In the rows, zero is written as 128.
Each run below is a few steps of one of 6 hidden systems, one row a step.
Dimi, trace 1 (10 x 18):
[[169 135 151 154 128 112 126 122  90 129 118 184 171 202 101 108 128 131]
 [152  67 144  90 151  93 148 147  90 104  86 141 108 128 114 142  79 116]
 [112 126  92  94 151 114 130 142 139 129  99  65  58  83 116  97 136 118]
 [123 192 103 161 122 143  94 133 183 125 133  76 141 105 105 158 151 122]
 [133 151 174 139 101 127  96  96 126 116 160 151 202  98 161 157 130 156]
 [144 142 169  98 125 131 156 135  73 146 140 175 154 154 167  71 136 127]
 [136  99 118 117 146 155 190 197 113 135 104 135  97 159 122 146 109  86]
 [ 75  74  87 134 134 140 137 124 156 130 129  88  76  88 136 171 111 120]
 [102 158  94 156 113 134  91  72 179 142 165 119 115 131 126 104 159 158]
 [163 137 156 169 106 120  97 111 132 106 135 180 182 181 104 133 142 154]]
Lop, trace 2, 10 rows:
[[165 111 161 118 120 130 134 111  65  95 149 165 162 135 131 169 169 168]
 [110 100 153  99 156 136 130 157 105 182  98 125 162 121 152  61 118 107]
 [127 138  80 123 144 115 137 150 186 117 115 128  92 175 105 153  73  92]
 [111  92 152 173  97 160 118 125 135  92 151 127  85  91 108 185 163 150]
 [108 156 117 147 107 130 131  75 100 178 141 118 154 104 167  64 158 142]
 [175 141 103  74 157  85 122 112 119 107 122 159 165 189 125 131 109 143]
 [117  73 190 118 148 131 103 194 122  95  92 120 108 112 102 137 128 119]
 [ 97 164  99 172 104 131 158 134 145 162 110  86  85  94 136 103  99  86]
 [168 148  79 125 114 138 147  75 134 111 166 142 133 126 118 194 144 158]
 [117 105 187 103 149 153  83 130 101 144 146 136 185 114 140 109 176 155]]
Dimi, trace 3 (10 x 18):
[[ 82 156 137 110 118 144 131 143 164 152 157 135  96 135 183  60 126 113]
 [122 137 106 196  86 152 164 171 143 101 132 140 120 179 135 169 151 125]
 [115  60 116 155 119 128 136  62  76 138 147 145 129 111 128 177 126 151]
 [147 118 101  96 155 124 118  77 148 169 132 158 112 158 101  58 122 134]
 [143 109 133 138 143 114  97 188 178  84  86 130 124 173  83 135 121 128]
 [ 97 120 150 148 117  69  94 110  81  85 104  85 107  88 135 149 113 135]
 [179 208 103 113 113 115 148  83 118 144 129 114 121  90 114  92 141 128]
 [177 131 144 106 144 171 133 176 150 135 113 130 200 110 113 159 149 128]
 [ 64 114 173  97 156 125 100 150 100 140 148 116 153 119 185 135 106 108]
 [112 186 127 130  95 140 170 139 145 129 161 146  63 144 163 100 109  99]]
vof, trace 4 (10 x 18):
[[148 122  70 117 127 134 157 113 178 116 140 141 116 135 119 204  80 119]
 [ 76  85 154 140 129 165  76 120 164 123 173 135 113 129 133 142 170 158]
 [142 135 128 178 103 126 132 115 124 168 105 156 174 160 126  52 142 136]
 [192  97 126  89 124  87 151 126 125  74  98 168 129 136 114 147  95 150]
 [ 85  86 139  90 158 117 101 148 111 109 121  88  63 114 128 106 159 137]
 [111 167 104 174 130 105 115 102 128 180  97  85 133 116 102  91  91  88]
 [159 145 145 126 104 115 121 108 146  91 130 131 170  69 131 196  93 136]
 [106 162 158 105 124 148 115 154 102 107 167 111 125 126 171 120 209 154]
 [141 176 118 133 150 136 157 139  89 176 130 148 142 192 120 101 111  84]
 [139  73 120 107 131 159 173 146 151 121 129 152 116 105 130 198  79 109]]
Lop, trace 5 (10 x 18):
[[151 131 156  61 170 102  78  99 125  92 152 141 100 134  94 144 126 142]
 [138 147 191 165 110 125 100 168 144 124  79 118 147  85  99  86 115 109]
 [129 172  64 132 102 105 179 148 128 111 107  88 136 116 175 156 116 119]
 [151 123 136  83 151 171 153 116  89 129 177 138 105 116 112 187 164 128]
 [115 122 170 153 141 169 103 131 147 194 131 148 189 125 116  96 113 101]
 [ 97 133  93 126 111 105 129 154 191  96 128 143 141 180 182 139  89 132]
 [122 103 157 132 109 143 141 142 101  84 159 153  46 148 122 134 175 147]
 [132 106 119 188 113 130 147  94  78 189 100 131 142 127  98  80 132 119]
 [133  89  59  86 152  87 117  91 154 119 108 117 158 136 137 149  93 155]
 [117 126 172  90 154 127  67 141 150  90 143 107  75 106  94 123 158 138]]
mol, trace 6 (10 x 18):
[[141 149 201 150 108 163 122 163 115 146 131 157 150 125 124  69 165 124]
 [132 111  67 168 117  89 160 130 111 136  80 128 168 178 143 123 104 131]
 [115  90 112  74 150 127 140 126 119  88 159 132  53 135 140 176 124 135]
 [145 141 174 135 129 161 119 124 124 160 120 109  99  60  79  79 149 109]
 [130 129  90 168 111  94 100  85 171 138 102 125 200 127 129 130  95 145]
 [106 135 153  84 129 109 105 145 127  63 171 147 119 164 180 156 146 157]
 [154 166 171 142 130 144 159 171  65 150 109 127 112 132  99  96 144  88]
 [148  96  59 141 129 120 165 111 149 154  86 117 160 112 115 163  76 113]
 [ 90 117 117  71 142 146 100 121 176 105 175 111  92 103 160 149 154 153]
 [122 175 182 181 117 159  97 129 118 156 145 133 131 135  94  83 165 113]]
Bov, trace 7:
[[182 156  98 187  84 142 166 120 131 147 105 137 159 130 100 111 156 138]
 [134 104 116  84 162 141 121 159 129  95 141 119 168 148 142 213 153 146]
 [100 133 154  71 166 128 119 137 126 153 136 115  70 108 137  82 101  92]
 [131 135 121 216  73 131 145 119 171 132 102 137 105 114  99 110 101 114]
 [111 101 117 139 108 117 119 113 107  91 152 137 178 143 180 189 156 177]
 [138 152 140  61 175 133 125 114  86 166 159 143 123 152 135  80 146 119]
 [165 115 130 158 132 149 136 163 179 144  78 133 118 129  58 111  99  97]
 [ 90  84 105 136 112  90 110 138 140  69 109  93 125 110 164 180 120 156]
 [114 176 134 110 128 112 118  60  74 143 178 129  96 122 145 101 146 130]
 [180 142 160 163 117 173 137 135 144 165 119 161 182 120  80 113 132 112]]
dum, trace 8, 10 rows:
[[127 212 117 129 154 115 110 147 133 143 118  75 151 116 111 144 106  81]
 [108 112 153 127 108 139 126 133 142  94 150 129 149  81 164 214  96 128]
 [107 138 161 119 103 170 146 147 109 141 161 130 131 102 185  93 193 148]
 [137 158 111 152 143 162 147 139 111 176 152 152 179 201 125 139 140 104]
 [125  30 115 125 137 148 160 142 146 131 113 166 121 143 125 159  92 127]
 [105 108 101 150 109 134 135 133 171 142 106 115  71 125 125  48 148 136]
 [133 156 101 184 123 100  83  72 143 123 134 128 129 171  71 139 124 136]
 [149  72 147  88 139  75  98  85  99  86 112 146 133 107 124 139 115 168]
 [154 190 137  76 136  93 133 151 114 114 105 106 107 114 138  58 136 122]
 [145 190 138 145 138 125 121 154 123 110 127 102 128 124  91 199  98  80]]
mol, trace 9:
[[115  98  91 145 101 112 114 114 203 116 114 145 181 134 162 136 101 160]
 [ 95 148 149 113 124 118 111 151  96  79 166 126  86 165 166 127 187 153]
 [165 139 157 164 128 133 157 121  57 162 110 146 121 135  77 117 114  88]
 [151  71  80  94 131 115 155 114 166 130  88 129 156  95 140 146  78 141]
 [ 87 153 123  89 149 127  81 138 165 102 155  83  76 117 136 115 168 139]
 [130 170 181 205 108 141 104 118 111 145 141 144 145 136  84 136 119  96]
 [152 104 113 121  95 114 171 125 125 116 112 167 193 125 186 148 100 152]
 [127 143  93  61 169 125 137 157 109 117 134  94  89 158 140 108 181 136]
 [118 116 151 171 155 158 110 131 123 165 123 119  97 129  52 146 104  76]
 [112  91 129 147  81 136 140 107 183 131 125 153 159  71 177 128  85 143]]
Bov, trace 10 (10 x 18):
[[144  85 108 113 121 158 162 116 143 163 131 154 206 105 163 157 112 144]
 [124 153 101  62 152 127 112 153 187 110 146 130 109 171 150  92 146 143]
 [ 90 106 161 185 137 132  99 146 120 129 124 131  70 170  79 125 112  95]
 [127  70 119 158 101  87 139  82  96 130  93 141 164  94 151 131  88 149]
 [175 171  88  87 126 111 123  88 130 110 143 125 137 131 131 102 184 178]
 [132 143 163 132 174 164  86 161 127 144 138 108 131 144  61 154 157  98]
 [107 112 145 124 129 101 130 155 136 128  80 104 151  78 152 135  52  92]
 [143 182 108 134  70  96 159 114 131  81 136 127  80 113 164 110 141 151]
 [126 124 148 163 125 187 140 125  86 146 175 140 129 139 113 175 189 131]
 [121  95 118  83 161 157 145 142 145 182 122 141 187 118 160 129  87 106]]
dum, trace 11 (10 x 18):
[[125 146 126 194  97 110 117 118 127 156  86 106 199  99 134 100 120 124]
 [153 132  81  97 113 112 148 109 138  74 155 149 129 159 158 184 145 174]
 [116 107 178  80 173 157 108 139 100 149 151 131  80 126 104  93 156 115]
 [125 156 124 175 122 109 128 149 136 167  79 115 189 129 128 103  74  85]
 [143 111  94 139  85 125 163 131 160  63 137 144  96 125 148 196 123 155]
 [103 115 155 113 152 159 102 110  94 152 160 107  82 109 112  97 200 145]
 [136 160 114 139 144 107 109 107 128 176 112 134 219 151 131 106  86 108]
 [155  96 128 100 107 117 155 160 170  62 121 169 109 137 147 170  97 145]
 [ 95 130 155 144 133 147 121 154  96 136 128  95  54 118 111  86 180 117]
 [132 162  94 177 127 114 125  74 108 175 122 116 188 128 114 149  93 107]]
vof, trace 12 (10 x 18):
[[178 101  80 139 138 147 157  91 126 177 106 128 116 118  67 103 148 132]
 [142  97  93  93 158 106  86 134 192 100 100 111 168 129 108 157 120 154]
 [ 71 129 181 134 116  97  70 145 150 105 126 128 134 136 171  78 116 136]
 [154 161 166 176  86  97 154 116  69 123 103 145 111 111 119  92 104 107]
 [171 120 101  93 140 118 160 111  72 106 120  99 113  87 108 188 148 139]
 [ 94 156 100  76 181 150  98 136 152 158 155  75 129 118 140 131 156 116]
 [108 174 151 165 119 152 116 160 183 155 133 142 170 145 136 129  79  80]
 [131 104 154 171  72 142 166 141 114  87 146 176 136 132 165 177 129 146]
 [136 110 104 109 131 140 151  89  83 137 163 149  85 162 130 102 198 165]
 [159 100 104  97 181 141 120 122 151 176 102 133 136 151  66 102 112 108]]

Which system made each of these runs?
trace 13:
[[128 189 137 149 102 171 117 154 189 115 170 146 149 156 143 136 164 137]
 [105 131 159 164 101 128 146 145  63 116 151 165 153 180 181 137 149 136]]
 -> Lop
trace 14, 2 rows:
[[117 151  98 134 168 130 104 105 117 196 123 101 201 142 118 131 111 103]
 [105 112 135 103 134 153 123 153 197 118 162 178 134 174 160 147  92 119]]
 -> mol
trace 15 (2 x 18):
[[143 126 183  90 125 134 161 128  93 139 125 142  97  61 139 109  89  97]
 [174 146  85 139 128 168 163 156 190 164 104 124 157 122  93 125 127 110]]
 -> Lop
trace 16 (2 x 18):
[[126 113  94 104 151 161 144 149 173 120 163 157 101 192 125 177 118 120]
 [ 79  58 173 159 129 151 104 132 134 156 118 138  90 116 107  93 118 117]]
 -> dum
trace 17, 2 rows:
[[130  95 120 138 111  92 125  61 146 138 116 158  92 112 112  82  70 132]
 [157 119 141 110 108  91  91 117 164  53 113 129 103 102 108 120 148 178]]
 -> mol
trace 18:
[[ 99 128  68 114 145 116 122 127 115 117 128  72  86 147 135 117 194 153]
 [123 157 132 127 164 110  81  87 145 172 135 136 160 147  94 116  69  93]]
 -> vof
trace 19:
[[204 136 133 154  92 160 176 131 128 128 108 150 150  86  92 151 137 132]
 [107  99  78  88 160 116 114 122 117 142 115  80 188 115 168 145 153 156]]
 -> mol
trace 20:
[[115 136 170 160 116 148 106  84 103 144 154 112  89  60  92 135 140 118]
 [152 148 116 127 121 112 116 109 117 142 110 115 232 106 156 125 153 158]]
 -> dum
trace 21 (2 x 18):
[[102 122 118 173 121 140 144 180 101 133  91  75  84 119 111 106 170 109]
 [126 145  72 143 128 112 153  54  93 158 146 111 119 112 123 169  95 110]]
 -> Lop
trace 22:
[[184 178 171 130  91 113 129 130 148 109 105 160 130 106 111  67 116 128]
 [146 114 138 116 142  98 140 177  60  74  96 101 118 141 118 174 149 133]]
 -> vof
trace 23:
[[130  97 108 170  83 148 147 163 153  99 101 108 123 105 136 127 188 164]
 [130 152  93 121 143  72  94  81 101 114 138 137 139 203 128 109 134 153]]
 -> vof
trace 24 (2 x 18):
[[160 126  97  99 145 124 141  97  78 119 150 136  90 173 106 120 194 162]
 [142  88 136 121 175 163 102 114 136 173 120 118 138 107  53 146 122 106]]
 -> Bov
trace 25, 2 rows:
[[102 103 137 128 120 128 146 153 131 117 120 137  35 148 128  67 134 120]
 [143 157 111 206 116 117 118  86 116 159 109 112 121 123  60 118 117 108]]
 -> dum
trace 26, 2 rows:
[[157  93 143 136 124 110  95 138 151  64 110 139 103 145  75 138 164 170]
 [ 90 135 139 167 121  97 116 131  69 141  90  71 117  92 134  88 146 121]]
 -> Lop
trace 27 (2 x 18):
[[172 130 126 137 154 166 149 130 113 178 113 121 102 113  48 117 138  94]
 [111  90  73 139 142 110 111 135 171 132  81  80 172 103 127 161 101 130]]
 -> dum
trace 28, 2 rows:
[[110 130 132 158 114 163 154 106  94 175 164 150 187 132 172 166 121 116]
 [171 134 116  96 105 181 177 128 169 128 165 180 119 131 143 123 153 147]]
 -> vof
trace 29 (2 x 18):
[[113 144 169  93 100 127 128 114 139  92 169 144 114  69 188 147 111 145]
 [116 171 137 158 102 176 157 148 122 170 150 132 121 141 148  71 178 114]]
 -> Bov
trace 30, 2 rows:
[[132 162  78 135 111 144 182 171 138 153 107 113 126 149 162  74 164 123]
 [121 117  97 158 149 157 117 108 157 143 164 135  96 171  75 193 117 107]]
 -> dum
trace 31 (2 x 18):
[[101  66 145 132 140 139  83 135 158 110 111  90 108  69  96 161 137 143]
 [100 209 115 143 109 116 103  95 150 146 144  88 113  95 147  86 135 119]]
 -> Lop
trace 32 (2 x 18):
[[113 155 158  99 158 132 110  98 117 173 149 129 151  92 136 131  68  85]
 [163 152 136 112 109 149 131 160 225 104 130 161 155 124 133 138 100 126]]
 -> Lop
trace 33, 2 rows:
[[171 184  95 154  94 120 157  77 118 141 147 164 144 161 131  99 143 145]
 [179  89 158  70 167 143 124 142 118 104 132 162 134 147  89 164 138 141]]
 -> vof
